In the data rows, 500 means zero.
Here are some points:
c(429, 545, 412, 462, 457, 611, 480, 474, 579, 589, 544, 504, 535, 517, 528, 450, 532, 528, 524, 383, 566, 575, 529)
c(357, 639, 532, 470, 435, 404, 460, 639, 563, 373, 499, 598, 427, 464, 399, 500, 433, 578, 446, 540, 302, 448, 537)
c(452, 413, 663, 440, 617, 626, 515, 522, 608, 493, 545, 395, 605, 490, 485, 374, 696, 411, 535, 438, 559, 566, 439)
c(527, 453, 514, 352, 542, 608, 560, 423, 487, 543, 496, 579, 654, 503, 452, 476, 645, 364, 449, 419, 550, 547, 591)
c(551, 471, 387, 800, 465, 422, 590, 460, 382, 489, 493, 526, 337, 497, 509, 598, 453, 482, 385, 411, 493, 440, 453)
c(399, 644, 404, 652, 417, 265, 321, 490, 544, 224, 498, 598, 216, 499, 471, 374, 333, 676, 474, 580, 318, 375, 496)
c(429, 468, 580, 494, 509, 466, 478, 501, 515, 458, 467, 567, 558, 501, 554, 376, 515, 467, 508, 403, 520, 506, 548)
c(426, 433, 540, 545, 538, 592, 376, 491, 563, 476, 569, 493, 561, 454, 502, 515, 543, 507, 495, 416, 499, 499, 453)
c(555, 535, 373, 556, 528, 476, 528, 520, 527, 494, 520, 577, 427, 601, 486, 537, 415, 434, 572, 548, 538, 427, 461)
c(496, 559, 489, 676, 493, 418, 393, 504, 448, 410, 619, 426, 508, 465, 597, 481, 619, 572, 411, 399, 624, 407, 538)
c(653, 621, 590, 541, 588, 751, 663, 461, 433, 696, 569, 450, 548, 483, 449, 540, 453, 437, 510, 484, 497, 527, 578)
c(392, 509, 630, 385, 646, 408, 602, 594, 469, 307, 399, 412, 390, 310, 487, 449, 493, 648, 414, 571, 405, 520, 531)
c(378, 508, 473, 600, 478, 359, 385, 467, 574, 380, 486, 546, 373, 510, 480, 475, 346, 586, 521, 557, 406, 413, 497)
c(536, 392, 660, 415, 559, 777, 452, 433, 593, 587, 602, 453, 627, 432, 627, 426, 476, 346, 583, 594, 589, 506, 551)
c(491, 471, 510, 457, 401, 486, 431, 577, 518, 505, 665, 416, 553, 602, 514, 426, 544, 553, 507, 394, 505, 596, 519)
c(418, 493, 617, 341, 477, 548, 535, 460, 520, 475, 555, 473, 596, 481, 511, 412, 701, 453, 481, 378, 548, 591, 449)
c(481, 406, 587, 354, 656, 608, 499, 364, 604, 586, 544, 513, 666, 517, 444, 535, 613, 395, 527, 429, 502, 514, 603)
Here are 16 more points, each followed by its number:
c(514, 430, 360, 503, 470, 567, 463, 574, 480, 565, 446, 488, 406, 547, 474, 615, 337, 623, 663, 476, 539, 561, 551) 0
c(497, 568, 524, 456, 543, 517, 541, 479, 550, 554, 375, 535, 433, 436, 565, 435, 430, 533, 418, 467, 481, 662, 578) 1
c(362, 433, 673, 442, 413, 516, 666, 427, 504, 539, 543, 586, 432, 369, 392, 316, 534, 370, 437, 611, 510, 280, 485) 2
c(563, 575, 442, 492, 506, 417, 617, 393, 559, 581, 297, 554, 376, 576, 538, 525, 339, 464, 363, 583, 396, 506, 484) 3
c(501, 560, 312, 387, 511, 597, 576, 627, 367, 563, 468, 658, 409, 439, 546, 492, 395, 426, 605, 402, 476, 486, 529) 4
c(491, 463, 433, 414, 443, 539, 467, 490, 393, 501, 483, 500, 521, 545, 503, 593, 527, 576, 625, 537, 417, 530, 502) 5
c(380, 385, 586, 175, 670, 587, 509, 495, 597, 598, 385, 415, 575, 434, 518, 394, 460, 609, 600, 642, 264, 532, 581) 6
c(477, 551, 464, 553, 395, 446, 548, 526, 410, 434, 388, 525, 396, 513, 426, 556, 529, 520, 513, 602, 417, 421, 474) 7
c(638, 418, 742, 260, 621, 933, 687, 580, 203, 717, 586, 268, 691, 622, 497, 497, 656, 331, 745, 504, 484, 599, 393) 8
c(471, 507, 510, 535, 500, 447, 547, 534, 441, 493, 422, 602, 438, 440, 562, 646, 532, 491, 432, 501, 442, 592, 540) 9
c(516, 456, 518, 632, 436, 397, 392, 530, 466, 446, 563, 528, 490, 430, 569, 488, 579, 497, 415, 340, 645, 479, 550) 10
c(607, 647, 334, 529, 539, 360, 338, 516, 444, 474, 571, 649, 526, 656, 503, 618, 478, 440, 515, 462, 661, 543, 246) 11
c(656, 414, 310, 655, 572, 592, 480, 459, 355, 506, 761, 404, 586, 588, 534, 571, 382, 515, 607, 353, 478, 528, 355) 12
c(523, 600, 509, 557, 553, 459, 350, 507, 505, 366, 566, 309, 508, 449, 691, 519, 434, 509, 560, 647, 541, 517, 454) 13
c(589, 560, 448, 307, 429, 507, 538, 441, 454, 676, 410, 472, 554, 663, 586, 477, 540, 482, 645, 519, 527, 521, 464) 14
c(501, 371, 468, 407, 718, 680, 447, 446, 518, 544, 697, 462, 636, 653, 425, 373, 496, 439, 604, 516, 581, 591, 549) 15
Which three of these numbered points are nearest to each point below by angle, seen from the average point of the first points? Their numbers follow each, nearest first.
c(369, 359, 570, 516, 418, 614, 641, 406, 578, 594, 412, 642, 527, 311, 356, 530, 468, 515, 487, 355, 533, 612, 610) > 1 2 9
c(368, 463, 719, 276, 679, 457, 336, 520, 560, 325, 520, 530, 589, 551, 517, 369, 648, 568, 359, 541, 482, 568, 531) > 6 15 13
c(645, 642, 377, 540, 610, 394, 421, 544, 435, 572, 497, 579, 468, 606, 507, 616, 504, 436, 558, 547, 586, 461, 427) > 11 14 4
c(517, 614, 647, 535, 562, 404, 464, 459, 584, 456, 491, 573, 495, 541, 553, 410, 473, 486, 412, 635, 449, 514, 582) > 3 1 13
c(524, 644, 555, 448, 555, 334, 562, 550, 368, 429, 261, 386, 344, 521, 682, 600, 366, 566, 455, 717, 400, 597, 387) > 3 7 9
c(640, 553, 351, 501, 485, 616, 518, 420, 590, 732, 511, 444, 718, 552, 523, 472, 498, 369, 552, 524, 611, 521, 447) > 14 15 8
c(473, 679, 556, 713, 350, 261, 504, 489, 410, 432, 399, 506, 363, 575, 429, 577, 402, 578, 502, 611, 319, 267, 439) > 7 3 9
c(559, 721, 641, 432, 424, 395, 495, 487, 734, 612, 359, 653, 483, 593, 564, 437, 487, 318, 306, 649, 499, 623, 558) > 3 1 9
c(477, 478, 516, 463, 580, 514, 381, 473, 648, 387, 495, 515, 576, 537, 467, 464, 608, 460, 535, 435, 584, 630, 519) > 15 11 10
c(387, 527, 448, 566, 237, 485, 485, 516, 578, 402, 545, 420, 481, 569, 487, 457, 539, 730, 629, 413, 609, 390, 538) > 0 7 10
c(528, 452, 513, 386, 406, 462, 482, 503, 488, 546, 384, 447, 552, 456, 539, 549, 469, 558, 539, 506, 459, 556, 485) > 5 14 0
